Each path is a new rotation, seen through one point. The rows after it are directions, each followed by how far the rotation turns it, in degrees per step (0 if it stays put).
Each turn is a multiple of 5 degrees from 10 to 175, or 0.
Each row of a path follows its step; steps can be skipped.
Rotation 1:
step 0: .04  -.03  .01  -.03  -.19  .02  .08  -.07  -.10  -.05  .19  -.10  .09  .09  -.24  -.11  .03  .08  .12  -.14  -.21  .06  .19  .03  -.17  .16  -.09  .13  -.21  .04  -.05  .15  .15  -.11  -.26  -.13  -.07  .14  -.40  -.09  -.02  -.10  .12  -.04
step 2: .04  -.16  -.24  -.17  -.12  -.05  -.20  -.02  .04  -.08  -.04  .31  .09  .19  .17  .06  .08  .00  .00  -.09  .00  .06  .03  .05  -.11  .10  -.02  -.08  .02  -.04  .00  .06  -.24  -.17  .20  -.01  -.01  .24  -.29  .06  .29  -.03  -.03  -.19
step 3: .07  -.21  .01  -.18  .13  .33  .19  -.08  -.10  -.06  -.02  .18  -.07  .27  -.12  -.06  .06  -.17  .14  -.03  .06  .06  .10  -.17  .14  .07  .14  -.04  -.03  .10  .06  .23  .12  -.12  -.06  .11  -.01  .00  -.30  .06  .11  -.01  .11  -.16
step 4: -.14  -.02  .00  .02  .06  -.02  -.02  .32  .04  .05  .13  .07  .33  .20  -.23  -.03  -.03  .02  -.04  -.18  .09  .09  .10  -.14  .19  .07  .07  -.11  .09  -.16  .09  .05  .22  -.26  -.12  -.19  -.14  .07  .02  .00  .12  .09  .07  -.17
step 5: .03  -.15  -.10  -.20  -.13  .02  .01  .35  -.08  .01  -.04  -.02  .03  .02  .05  .23  .03  .03  .13  -.10  -.10  .03  .08  .08  -.05  .13  -.21  -.04  .30  -.14  .07  .12  .05  -.03  -.09  .06  -.25  -.02  -.16  -.16  .31  .00  .11  .17
step 6: -.04  -.07  .01  -.10  -.07  .03  .26  .02  .12  .26  -.06  .33  -.14  .08  -.32  .04  .03  .12  .04  .02  .21  .04  .06  .11  -.14  -.01  -.04  -.19  .18  -.07  -.05  .00  .05  -.04  .15  -.04  -.01  -.11  -.39  -.07  .02  -.10  .09  .08
step 8: .11  .07  -.06  -.11  -.10  .21  .06  .10  -.02  -.10  -.05  .04  .21  .17  -.17  .39  -.07  .06  .12  -.29  -.27  .07  .23  .03  .09  -.17  -.08  .06  .08  -.02  -.01  -.02  -.01  .00  -.12  -.08  -.04  .01  -.22  .12  -.13  -.19  -.07  -.07
step 10: .21  -.16  -.09  .11  -.11  .22  .13  .10  -.02  .18  .12  .32  .17  .04  -.01  -.01  .11  -.07  .10  -.01  .10  .09  .08  -.13  -.11  .18  -.14  .13  -.07  .03  -.01  .24  -.23  -.13  -.08  -.03  .01  .29  -.14  .01  -.03  .07  .02  .17
step 13: -.15  -.06  .00  -.27  -.16  .19  -.13  -.01  -.06  .03  .00  .26  .11  .34  -.06  .05  -.07  .10  .05  -.13  .03  -.13  .01  -.07  -.01  -.02  -.18  -.07  .24  .00  -.04  .11  -.01  -.09  .12  -.03  .06  .24  -.17  -.03  .18  .29  .16  -.04
.02  .05  .04  -.04  -.04  -.04  -.04  -.02  -.03  .06  .01  .00  -.08  -.07  -.04  .00  .03  .00  .02  -.01  -.07  .01  -.07  .00  -.02  -.02  -.05  -.08  .00  -.01  -.05  -.01  .03  .02  .07  -.05  .07  .06  -.06  -.07  .02  -.04  .00  -.03 : 65
-.07  .08  -.03  .05  .00  .00  .00  -.04  .01  .03  -.02  .04  .09  .02  -.05  .04  .01  .06  .02  .05  .03  -.06  .01  -.07  -.03  -.01  .02  -.02  .08  -.02  -.01  -.06  -.04  -.01  .05  -.08  -.01  .03  -.02  .07  -.06  -.03  .02  -.04 : 160
.03  -.13  .09  -.01  -.02  -.02  -.05  -.01  .04  -.02  .01  -.01  .00  .05  -.01  .03  .06  .00  .03  .03  .00  -.04  .00  .03  -.02  -.05  -.01  .04  .07  -.07  .05  -.09  -.05  .05  .05  -.01  .00  .01  -.01  .01  .06  .01  -.05  .04 : 100
.03  .01  -.03  .00  .06  -.03  .02  .04  .04  .04  -.05  -.03  -.02  .09  .08  .00  -.03  .01  .00  .05  -.12  -.01  .03  .05  -.04  -.01  .08  -.08  -.01  .02  .04  .00  -.04  .04  .01  .01  -.04  .01  -.03  -.02  .02  -.09  .04  .00 : 115
-.02  -.02  .02  .00  .04  .06  .06  -.06  .02  .02  .06  .04  .05  .00  -.05  -.06  .01  .04  .01  .00  -.03  -.02  -.09  .02  -.02  -.01  .07  .01  -.05  -.08  .07  .00  .03  -.05  .03  .03  .04  -.06  .02  -.08  -.02  -.03  .04  .02 : 125
Rotation 2:
step 2: .14  -.07  .09  -.05  -.13  .14  .03  -.24  .31  -.07  -.13  .03  -.26  .03  -.10  .06  .02  -.02  -.08  -.08  .02  .15  .17  .03  .00  .13  -.20  -.15  -.16  .00  -.05  .30  .23  .02  .01  -.13  -.05  .15  .06  .03  -.04  .14  .11  .07
step 3: -.07  -.02  -.42  .08  .07  .23  -.14  .07  -.17  .13  .00  -.09  -.08  .18  -.05  .07  -.15  -.07  -.22  -.04  -.04  -.05  -.23  .19  -.06  .01  .11  .07  -.03  .15  -.07  .23  .02  -.16  .02  -.05  -.01  -.07  -.06  -.10  -.11  .03  -.05  -.03
step 4: .26  .12  .10  -.06  .04  .15  .07  -.03  -.05  -.02  .15  .22  -.15  -.31  .16  -.12  -.08  .00  -.15  -.01  .03  -.05  -.08  -.10  -.05  .10  -.27  -.04  .07  .05  .14  -.11  -.01  -.22  -.06  .10  .08  .01  .14  -.21  -.18  .00  .06  .14
step 7: .07  -.05  -.23  .03  .08  .07  .31  -.02  .11  .09  .03  -.06  -.21  -.14  -.01  .23  -.17  .27  -.02  .00  .00  .07  .10  -.11  .20  .12  .02  .09  .14  .11  .11  .05  -.13  .02  -.20  -.10  -.04  -.01  .24  .11  .09  .17  .05  .06
step 8: .07  .15  -.04  -.27  -.03  .09  -.01  -.12  .10  .06  -.04  .07  .19  -.10  .03  .05  -.03  .00  -.10  -.20  -.29  -.04  -.25  .23  -.01  .08  .06  .22  .07  .06  -.12  -.10  .14  .18  -.05  -.08  -.01  .14  .00  -.03  -.18  -.17  -.12  -.14
step 9: -.16  .13  -.02  -.24  .01  -.05  .03  .13  -.16  -.11  .00  .01  -.06  -.02  .21  .03  -.05  .19  .22  .00  .11  .10  -.11  -.11  -.03  -.02  .12  -.15  -.09  .06  .31  -.07  .02  -.03  -.33  .01  -.04  -.15  -.11  -.05  -.26  .04  .17  -.08
step 10: .12  .14  .08  -.13  .05  .02  -.15  -.07  .16  -.12  -.07  -.26  -.26  -.08  -.14  .12  .09  .29  -.02  -.05  -.04  -.07  .15  -.08  .02  -.08  -.17  .16  -.10  -.12  -.08  -.12  .17  -.01  -.06  -.11  .24  .03  -.08  .21  .06  .07  -.15  .00
step 12: .13  .05  .04  -.26  .19  .12  .03  .12  -.05  .04  .21  -.09  .07  -.12  .05  .08  .13  .16  -.06  .04  .02  -.08  -.14  -.22  -.15  .10  .19  .00  .10  -.04  -.05  -.32  -.02  -.11  -.03  .21  -.07  -.18  .21  -.03  .14  .01  -.04  .12
step 13: .07  .14  .02  -.19  .03  -.22  -.01  .01  .29  -.15  -.25  .11  .15  -.03  .14  .02  .07  -.04  .09  .09  .11  .34  .26  .02  .18  .11  .03  .13  .00  -.04  -.14  -.17  .12  -.03  -.04  -.04  -.08  .15  -.08  -.10  .01  .02  -.02  -.06
.00  -.01  -.01  -.04  .02  -.04  -.03  .15  -.02  .04  .06  .05  -.06  .00  .07  .02  .04  .04  -.05  -.04  -.04  -.01  .04  -.08  -.05  -.04  .01  -.02  .03  .03  .06  .03  -.05  -.03  .03  .03  -.04  .03  -.04  .03  .00  .01  .02  .04 : 130
.03  .02  .09  .04  -.07  .04  .01  .03  .07  -.04  .02  -.01  .03  -.04  .08  -.02  -.01  -.05  .01  .01  .02  -.01  .01  -.03  .07  .01  -.04  .06  .00  -.02  -.01  .04  .02  -.03  .01  .04  -.06  .11  -.04  -.03  -.11  -.04  -.02  -.01 : 160
.03  .01  -.04  .08  .05  -.07  .00  -.02  .00  -.02  -.07  -.04  -.01  -.02  .03  .02  .09  -.01  -.05  -.04  -.03  -.03  .05  -.01  -.04  .04  .06  .06  .02  -.04  -.04  .01  .08  -.03  .03  -.07  -.03  .03  .03  .05  -.02  .02  .01  -.06 : 140
-.08  -.01  .04  .06  .01  -.01  -.02  .01  .00  -.04  .02  .02  .04  -.08  .02  -.01  .07  .03  -.05  .06  -.04  -.02  -.05  .04  .00  -.05  .02  .01  .00  .05  -.03  .08  .02  -.02  -.09  .06  .01  -.08  .00  -.05  .03  .02  .06  -.05 : 135
.09  .02  -.01  -.05  -.05  -.04  .00  .04  .04  .04  -.06  .00  -.05  -.02  -.05  .00  .02  -.05  .01  .01  -.06  -.01  .06  .01  .04  -.04  -.09  .07  .04  -.05  -.02  .02  .01  .06  -.07  .00  -.04  -.04  .00  -.06  .05  .05  .04  .03 : 130
-.01  .04  .01  .05  -.05  .02  -.02  .00  .01  .08  -.01  -.03  -.06  -.03  -.05  .02  -.01  .04  -.02  -.02  .06  -.02  -.08  -.07  .09  -.03  -.02  -.05  .03  .05  -.06  .03  .01  -.01  .05  -.07  -.05  .00  -.05  .02  .06  .02  .00  -.05 : 90
Rotation 3:
step 0: -.14  .23  -.01  .22  -.06  .14  .12  -.18  -.29  .16  .10  .04  .10  .19  -.02  .06  -.04  -.07  .14  .02  .28  .05  .01  .04  -.09  .04  .01  .15  -.23  .21  .03  -.05  .03  .12  -.15  .00  .09  .02  -.21  -.10  -.02  .23  .07  .16
step 1: -.23  -.13  -.11  .17  -.05  -.15  .07  -.18  -.09  .10  -.12  .13  -.12  .04  -.04  -.12  .07  -.16  .18  .02  -.04  -.27  .01  -.05  .04  .09  -.05  .00  -.12  .08  .17  -.14  -.22  .23  .18  .05  -.06  -.01  -.17  -.22  -.07  -.24  .05  .19
step 2: .04  -.18  .15  .27  -.13  -.02  -.01  -.25  -.07  .08  -.26  .09  -.09  -.05  -.23  .14  .11  -.03  .35  .03  -.15  -.01  .06  .05  -.01  -.01  .14  -.05  .23  .04  .09  -.12  .03  -.06  -.02  -.11  .09  -.03  .07  .30  .06  -.15  -.03  .05
step 3: .15  -.07  .18  .09  .00  -.09  -.01  -.14  -.14  -.16  -.09  .10  .04  -.07  -.16  -.27  -.01  .12  -.03  -.20  .04  -.08  .10  .02  -.18  -.20  -.13  -.18  .08  -.28  .00  -.18  -.02  -.11  .09  .09  .07  .07  -.20  .29  -.06  .09  -.02  -.13
step 4: .12  -.12  -.03  -.11  -.06  -.04  -.14  .25  .05  .02  .09  .10  .22  -.21  .05  -.24  .03  .07  -.13  -.19  -.29  -.06  -.01  .00  -.24  -.15  .14  .05  .01  .19  .17  -.10  -.14  -.17  .07  .08  .10  -.11  .06  .10  .05  .02  .17  -.14
step 9: .01  -.24  -.12  -.24  .06  -.06  .05  -.07  -.01  -.01  .05  .12  .01  .05  .08  -.08  -.10  -.26  -.18  .11  .07  .11  .07  .00  .02  -.03  -.23  .15  -.19  -.17  -.09  .02  .10  .17  .07  -.15  .18  -.01  -.23  -.13  .11  -.01  -.12  .33
step 11: .05  -.11  .07  .21  -.03  .11  .08  -.04  -.03  -.05  .09  -.01  .00  .14  -.03  -.02  .21  .03  .10  .15  .45  -.28  .12  -.11  .23  .14  .03  -.15  .03  -.21  .00  .07  -.24  -.07  .16  -.05  .02  -.01  -.09  .09  .01  .02  .15  .04
step 12: .00  -.23  .04  -.02  -.27  .05  .18  -.14  -.06  -.05  .12  -.02  -.08  -.21  -.12  -.18  .22  .10  -.01  .14  .10  -.18  .13  .25  .00  -.01  -.06  -.04  .14  .23  .01  -.05  -.26  -.06  -.16  -.04  .02  -.26  .06  -.04  .03  .02  -.12  -.11
step 13: -.02  .06  .01  .09  .19  -.28  .13  -.08  -.07  -.17  .10  -.15  -.23  .05  .04  -.04  .19  .14  .05  -.05  -.09  .20  .05  .01  -.15  -.15  .02  -.14  .16  .19  .04  -.03  -.12  .03  .09  .01  -.11  -.31  .00  .24  -.20  .12  -.01  -.10
-.04  -.03  -.03  .04  .08  .02  .05  -.01  -.04  .04  .03  -.02  -.01  -.06  -.07  -.09  .02  .10  .07  .02  -.03  .01  .02  -.06  -.03  .04  -.03  -.05  -.02  -.01  -.02  -.09  -.01  .02  .02  .01  .04  -.05  .06  .04  .04  .00  .04  -.01 : 35
.04  .00  .02  -.05  -.04  .00  .01  -.06  .08  .01  -.07  -.02  -.01  .00  .01  .01  -.05  .01  .12  .02  -.05  .03  -.01  -.02  .06  .06  -.05  -.02  -.05  -.08  .05  .03  -.03  -.04  .02  -.03  -.02  .03  .04  .03  -.08  .00  .05  .03 : 85
.06  -.01  .00  .00  -.01  .06  .09  .05  -.05  -.02  -.03  .02  .03  .00  -.04  .03  .03  -.01  .02  -.10  .08  .07  -.01  -.12  .04  -.02  -.02  .00  .04  -.03  .01  -.04  -.04  -.02  -.04  .00  .00  .03  -.02  -.06  -.04  .03  -.05  .01 : 130
.04  .01  -.08  -.05  .02  -.02  -.07  .09  -.01  -.03  .03  -.05  .06  -.02  -.07  .04  -.03  .00  .04  -.02  -.04  -.04  .04  -.02  -.01  -.01  -.02  .03  -.07  .02  -.04  .01  .00  .01  -.02  -.05  .03  -.01  -.11  .05  -.01  .07  .04  .03 : 70
.03  .02  -.01  -.02  -.02  .05  -.11  .01  -.03  -.05  .06  .09  -.01  .05  -.07  .04  .02  .03  .01  .02  .05  -.01  -.09  .03  -.01  .07  -.03  -.05  .01  -.02  -.02  -.06  .04  -.04  .05  -.02  .03  .02  .01  .01  -.03  -.04  -.01  -.08 : 90
.02  .01  -.01  .10  .00  .03  -.02  .01  -.01  -.04  -.02  -.02  .01  .04  -.02  .00  -.03  -.03  -.01  -.03  -.05  -.04  .01  -.03  .04  .03  -.08  -.02  .04  .04  -.10  .06  -.07  .04  .02  .00  .00  .09  .07  .07  .07  -.03  -.04  .00 : 85
Rotation 4:
step 1: -.29  .14  .14  .03  .18  .21  -.16  -.12  .08  -.04  .01  -.11  -.02  -.13  -.22  .10  .02  .08  -.05  .05  -.09  .19  .39  .29  -.09  .16  -.07  -.14  .08  .08  .02  -.01  .01  .10  -.10  -.03  .05  -.05  -.05  .08  .06  .01  .01  -.23
step 2: -.06  .04  .15  -.05  .42  -.11  .00  -.08  -.14  .30  .10  -.21  -.12  -.20  .03  -.15  .09  .07  .17  .04  -.23  .13  -.21  .09  -.05  .01  -.08  -.07  -.04  -.02  -.10  .08  .03  .12  -.16  -.06  -.04  -.18  -.12  .00  .13  .06  .10  .08
step 4: .06  -.08  .15  .07  .00  -.03  .02  .02  -.01  -.06  -.09  .01  -.28  .11  -.28  -.10  .20  -.15  -.30  .09  -.05  .09  -.06  .06  -.20  -.16  .13  -.22  .18  -.15  -.05  -.08  -.05  .01  .12  -.28  -.21  -.13  .10  .06  .16  -.13  .07  .05
step 7: .03  .00  .02  -.02  .21  -.35  .16  -.17  -.11  .21  .12  .10  -.09  -.13  .11  .06  .10  .12  -.10  -.04  -.18  .11  .12  -.02  -.02  .01  .14  .08  .15  .06  -.41  .00  -.08  -.18  -.15  -.06  .09  .07  .04  .26  -.03  -.05  .00  .10
step 8: .03  -.12  .09  -.09  -.01  -.18  .26  -.14  .02  -.07  -.16  -.06  .05  -.18  .25  .21  .06  -.21  -.17  .13  -.23  .16  .30  -.06  .06  -.09  .01  -.21  .00  .12  .05  -.02  -.02  .01  .01  -.05  -.01  -.18  .16  -.15  .06  -.07  .08  -.08
step 9: -.09  -.08  .14  .05  .11  .01  .09  -.30  -.06  .09  -.05  .13  -.22  -.01  .07  -.09  .16  -.04  -.18  .05  .13  .04  .17  .22  -.27  .08  .09  -.07  -.16  -.16  -.06  .03  -.20  .19  .28  .17  -.16  -.09  .10  -.10  .10  -.01  -.04  .10
step 10: -.06  .12  -.14  -.32  .20  -.07  .01  -.08  .25  .15  -.04  -.20  .12  .18  .01  .03  -.14  .02  -.12  .05  -.11  -.01  .08  .32  -.12  .16  -.02  .20  -.08  -.17  -.12  .08  .03  -.04  .18  -.08  -.01  -.24  .04  -.03  .06  -.09  .11  -.04
step 11: .07  .13  .08  -.24  .17  -.08  -.24  -.23  .06  -.02  -.17  .09  -.23  -.01  .19  -.06  -.17  -.12  .15  -.15  .04  .02  -.03  -.02  -.11  -.07  .28  -.16  .10  -.04  -.13  .07  .07  -.09  .01  -.15  .24  -.12  -.19  -.06  .12  -.12  .11  .12
step 13: -.09  -.04  .09  .20  -.14  .08  .11  -.16  .23  -.05  -.02  -.17  -.29  -.18  .15  .05  .03  .02  .05  .16  -.16  -.16  .03  .10  .02  .01  -.04  -.24  .22  -.05  -.07  .09  .06  .04  .10  .09  .02  -.28  .20  .10  -.05  -.09  .18  -.18
.03  -.04  .06  .00  .05  .03  -.04  .00  .06  -.01  -.02  .01  .07  .10  -.04  -.01  .07  -.03  .07  .00  .01  .00  -.04  .03  -.07  -.05  -.05  .00  .02  -.01  -.02  .02  .04  .04  -.01  .04  .06  -.04  -.03  -.02  .02  -.10  .05  .04 : 45
.01  -.01  -.08  .02  -.03  .07  -.02  .01  -.02  -.03  -.07  -.06  -.04  .00  .01  -.03  .05  .02  .02  .00  .04  -.11  .06  -.08  -.03  .01  .04  .04  .06  -.02  -.04  -.02  .06  -.09  -.03  -.02  .02  .02  -.01  .04  .02  -.05  .02  .00 : 55
-.01  .03  .04  .01  .02  -.06  .01  -.03  -.09  -.01  -.01  .08  -.08  .00  .02  -.03  .01  .02  .06  .02  .04  -.05  -.10  -.01  -.08  .05  .04  -.04  .05  .02  -.02  -.05  .04  .04  -.01  .01  -.07  -.02  .01  -.02  -.01  .03  .01  .06 : 155
.02  -.04  .07  .07  -.01  -.04  -.06  -.06  .02  .05  -.01  -.03  -.08  -.05  .00  -.06  .03  -.01  -.02  .01  .06  .01  -.06  -.05  -.01  -.03  -.03  .00  -.05  -.07  -.05  .10  -.02  -.05  .02  -.02  .06  .03  -.02  -.02  -.05  .03  -.03  -.01 : 160
.05  -.02  .03  -.03  -.05  -.06  .03  .00  .02  .03  .00  .06  .05  .02  .06  .08  .07  -.01  -.05  .04  .03  .00  .04  -.03  -.03  .01  .05  .05  -.03  .00  -.07  .04  -.03  -.01  -.05  -.03  -.11  .03  -.05  -.04  .04  -.05  -.02  -.01 : 25
-.02  .01  .04  -.07  -.04  .03  .02  .01  -.03  .03  .02  -.06  -.02  .08  -.02  .07  -.08  .03  -.02  .01  .09  .03  -.02  .02  -.06  .02  -.01  -.04  -.03  -.04  .03  -.07  .00  -.07  .07  -.04  .01  .07  -.05  -.01  -.02  -.06  .01  .01 : 70
.06  .02  -.03  -.03  .01  -.08  .00  .06  .01  .09  .03  -.06  .01  .01  .06  .03  .02  .01  .01  .05  -.03  -.04  -.04  -.01  -.01  -.02  -.08  .05  .01  .02  -.03  -.06  .04  -.04  .05  .04  -.01  -.05  .03  .01  -.04  .06  .08  -.06 : 140
